128 stands for zero in the data rows.
Some points:
[ 87 105  24 152 207  74 223 194 169 159 167 188 165 156 170 121  82 100
 250 135  99 181  57  95 212 120  74 123 108 141 158  81 124 133  59 132
 124 115 124 138  72 255 155 185 167 123 225  54 172 145 140  96  97 139
 197 185 100 169  92 134 118  90 171 125]
[113   8 190 208 152  21 162 124  67  63  67 121 162 126 150 115 117 125
 148 118 156 183 158 170  55 161 152 207 177 137 161 162  88 108 111 126
 122 101 185 109 164 192 147 169 144 121  98 166  97 121  94  31 161 120
 125  62 126 139  71 139 123 123 123 100]
[176  63 163 102 172 140 118 150 136 119 138  96 126  80 132 129 114 115
  92  93 113 146 126  96 167 106  66 109  71 142 133  80 144 124 216 159
  65  92 155 129  87  78  99  66 168 179 138 139 121  94 171 137 149 121
  82 134 171 142 153 112 153 129 124  95]
[201  50 188  69 117 117 189 159 114 209  68 149 149 104  73 123 161  85
 166  43 126 130 155  74 107 195 175 116 192 138 106 127 122 113 171  37
 151 199 179   0 204 116 144 149  79  89 112 126 136 168 122  45 189 134
 108 122 105 150  92 141 112 131 112 131]
[140 158 172 122 102 131 150  97  85 116 177 176 155 180  64  97 103  89
  98 118 113 150  44 148 128 143 107 172 110  98 134 197 150 104  72 109
 116 169 129 221 148  73 132  19  58  93 168 124 111 142 116 109 184 158
  92 125 154 132 165 124 110  96  73 143]
[113 173  72 150 122  47 103  92  93 138 115  31 120  77 128 133 230 130
 155   0  77  96 141 113 151 127 113 109  92 119 108 154 141 152  79 145
 121 104 129 109 136  75  70 150 138 136 131 196 143  82 103 145   9  42
  87  96 101 112 123 100 110 186 131  52]
[154 130 194 122 167  64  89 133  69  99  60 230 150 213  87 125 126 201
 164 182 173 166 150 140 153  45  76  96 186  53 112 167 158 139 137  70
  81 110 169 111 104 150 128 147 118  86 138 197 138 173 197 124 142 103
 189 141 142  92  76 146 134 177 126 117]
[162 181 174 154 248 109 141 179 166 123 143 255 154 130 120 116 157  94
  95  82 145 119 186 168 103 120 125 107  72 104 231 172 124  48 131  57
 129 102 135 123 114 140 130 157  71 141 202 145 114 164 235 221 160 178
 103  92  56 104 165 147 101 131 101 153]
[ 82 215  81 102 201 180 127 125 139 134 154  94  80 165 193 127 120 168
 171 129 126 195 168 109  74 131 113 180 104 154 156  93 109 154 135  81
 124 138 205 150  81 104  80 166 159  66 107  71  86 172  99  84 136 115
 101 133 173  62 130 151 135  65 178 112]
[197 114 105 125 122  85 131  94 101 186 158 138  91 206 152 105 198 155
  80 151  60 114 185 108 105 181 167  94  80 182 130  78 139 152 124 190
 121 163 186 122 144 114 150 168 149 147 121 147 142 130 109 163 158 127
 117 173 157 136  58 136 103 108 156 104]
[ 50  98 120 135 114 130  41 159 142  96 154 145  94 108 116 187 171 148
 130  57 153 138  66 101  99  76 168  83 119 170 128 119 171 107 109 136
  81 148 114 140 192 116  98 129 142 128 113 142 159 133 142 173 129 155
  92 154 197 178 163 241 161 180 143 204]
[117 112 105 111  51 117  87 154 149  95 118 192  55 100 195 183 108 127
 116 125 141 107 173 108  73 144 180 105  90   5  79 130 123 173 113  93
  99 129 108 132  90 141 195  96  66 128 132 152 149  83 130 238  61  72
 161  88  98  79 145 139 158 127 153 110]
[114 129 135 125 130 164 118  82 194  87 113 119 115 145 120 139 120 134
  44 151 110 102 123 124  97 165 124 170 194 101 127 157 157 106 129  92
 172 163 178 164 146 145 117 151 136 184 133  87 147  69 186  60 169 123
 208 162 104  88  92 123 186 102  97 200]
[137 113 164  77 162  86 116 109 162 138 124  85 103 186  95  89 113  89
 134 131 191  87 138 160  15 166 176 145 148  89  71 169  84 133 110  59
 173  83 153 161  97 150 141 100 160 159  86 153 200 159 153 175 227 163
 141 150 142 147  77  60  96 186 188 218]
[154 182  76 168 114 185 183  96 115  98  85 104 166 143 190 130 116 198
 138 145 203 163  81  78 255 218 142  77 181 233 132 171 134 139 190 223
  89 111  58  61 140 133  66 178 186  80 144 139 112 180  78 148 177 182
 105  91 115 111  74 147 149 100 121 144]
[129 126  87  52 118 123  31 155 135 149 116 121 208 171 178 108 146 168
  67 147 105 156 166 161 148  89 150 118 115 169 155 148  72 184 141  65
 181 120  89  88  67 192 190 100 137 150 136  97 144 110 119 137  77 188
 117 130 120  80 111 161  87 151 142 191]
[125 166  59 121 160 183 125  93 125 202  72 181 127 145 181  84 156  93
  89 255 118 170 170  49 255 134 117  37 109  60 184 122 110  45 118 124
 187  37 112  95 151 172 107 135 205 114 117 117  94  88  97 171 140 119
 150 142  76 148 163 168 113 139 141 114]
[176 141 132 130 155 149 110 166 125  97  51 194 135 160 177  91 156 169
 134 152 127 130 157 124 196 157 163 143  81 122  75 150 129 166 143 140
 150 116 188 129 103 115 110 171  33 127 147 145 142 110 167  45 100 115
 105 163  76 188 138  63 136 209 158 160]
[218 169 181 115 124 191 138 175  93  81 128 116 149  89 107  94  83 115
 206 124 107  96  67 161  75 131 112 119 177 184 130 125  84  38 122 106
 197 150 178 135 158  92 225  60  67 164 128 144 168 175 126 144 142 144
 152  36 190 109 159 132 115 120  91  91]
[ 89  94 138 132 163 163 109 167 164  64 171 221 150 152  69 166  62 128
 181 116 190 145 162 153 117 133  60 165 137 124 171 155 128 161 124 185
 206 150  81 145 105  66 205  99 117  84  79 160 151 113 124 129 107 105
 185 139  90 127 125 155 139  82 213  79]
[154 143  85  83 149 159  83  82 179 180  77  81 126  40 130 138 163 135
  49 189  75 112 113 186 138 105 150  90 130 148 129 110 133 181 209 159
  90 125  98 160  90 177  76 178 112  91 154 166 130 132 100 186 106 111
 109 149  98 183 116 130  81 142 133 134]
[ 78 170 148  98 107 125 200 134  92 159 128 109 118  61 152 101 103 112
  86 138 172 141 137 167 132  37 142  93 112 134  63 149 138 141 143 102
 146 140  77 123 116  93 138 176 111 212 159 214 118 143 135 115  92 148
 154 131  96 136  83 139 154 105 153 179]
[125 169 137 118 158  99 181 161  52 108 170 116 110 144 149 132 113 187
 123  86  88 102  85 126  91 133  87 183 208  90  90  63 122 149 136 181
 157 149  59 152 112 110 111 158 152 131  79 147  59 172 107 111 119 182
  81  43  86 111 124 146  65 237  88 174]
[123  31 137 183  76 119 183  86 159  78  99 179 184  92 184 120 230 153
 137  62 137 126 207 149 169  74  21 155  65 143  22  68  68 129  86 170
 116  61  65 113 159  99  97 159 115 111 130 148 206 139 194 193 142  74
 138 131 170 134 208  65 130 152  44  90]
[124 181 180  98  36  98 191 137 157 103  83  70 159 130 105 172 128 176
 210 105 151  86 118 161  65 111 142  55 150 161 135 146 137 120 110 205
 110 121 111  98 168 127 127 132 110 143 117 108  85 141 115 113 127 113
 112 175 148 132 175  62 150 124 107 104]
[125 154 130 174 123  82  76 123 100 207 121  81   0  42 113  77 143 124
  29 168  88 146 194 156 174  97 126 117  47 136 204 105 143 184 119 101
 154 177  86  58  74 229 217 144 157  73 140 107 158  72 148 130 107 105
 107  78 127 125 140  79 136 235  73 134]
There is one direction along which these points spread out most. Take the direction at right angles to it along which they spread out most. Go by this last direction. How far along it is each point below, from 0 to 99? The average is 50, and the first point in the table lies past the average. One standard deviation of the points above along it is 16.
[113   8 190 208 152  21 162 124  67  63  67 121 162 126 150 115 117 125
 148 118 156 183 158 170  55 161 152 207 177 137 161 162  88 108 111 126
 122 101 185 109 164 192 147 169 144 121  98 166  97 121  94  31 161 120
 125  62 126 139  71 139 123 123 123 100] 52
[176 141 132 130 155 149 110 166 125  97  51 194 135 160 177  91 156 169
 134 152 127 130 157 124 196 157 163 143  81 122  75 150 129 166 143 140
 150 116 188 129 103 115 110 171  33 127 147 145 142 110 167  45 100 115
 105 163  76 188 138  63 136 209 158 160] 52
[154 182  76 168 114 185 183  96 115  98  85 104 166 143 190 130 116 198
 138 145 203 163  81  78 255 218 142  77 181 233 132 171 134 139 190 223
  89 111  58  61 140 133  66 178 186  80 144 139 112 180  78 148 177 182
 105  91 115 111  74 147 149 100 121 144] 65
[154 130 194 122 167  64  89 133  69  99  60 230 150 213  87 125 126 201
 164 182 173 166 150 140 153  45  76  96 186  53 112 167 158 139 137  70
  81 110 169 111 104 150 128 147 118  86 138 197 138 173 197 124 142 103
 189 141 142  92  76 146 134 177 126 117] 61
[114 129 135 125 130 164 118  82 194  87 113 119 115 145 120 139 120 134
  44 151 110 102 123 124  97 165 124 170 194 101 127 157 157 106 129  92
 172 163 178 164 146 145 117 151 136 184 133  87 147  69 186  60 169 123
 208 162 104  88  92 123 186 102  97 200] 61
[125 166  59 121 160 183 125  93 125 202  72 181 127 145 181  84 156  93
  89 255 118 170 170  49 255 134 117  37 109  60 184 122 110  45 118 124
 187  37 112  95 151 172 107 135 205 114 117 117  94  88  97 171 140 119
 150 142  76 148 163 168 113 139 141 114] 76
[ 82 215  81 102 201 180 127 125 139 134 154  94  80 165 193 127 120 168
 171 129 126 195 168 109  74 131 113 180 104 154 156  93 109 154 135  81
 124 138 205 150  81 104  80 166 159  66 107  71  86 172  99  84 136 115
 101 133 173  62 130 151 135  65 178 112] 67
[218 169 181 115 124 191 138 175  93  81 128 116 149  89 107  94  83 115
 206 124 107  96  67 161  75 131 112 119 177 184 130 125  84  38 122 106
 197 150 178 135 158  92 225  60  67 164 128 144 168 175 126 144 142 144
 152  36 190 109 159 132 115 120  91  91] 45
[113 173  72 150 122  47 103  92  93 138 115  31 120  77 128 133 230 130
 155   0  77  96 141 113 151 127 113 109  92 119 108 154 141 152  79 145
 121 104 129 109 136  75  70 150 138 136 131 196 143  82 103 145   9  42
  87  96 101 112 123 100 110 186 131  52] 14
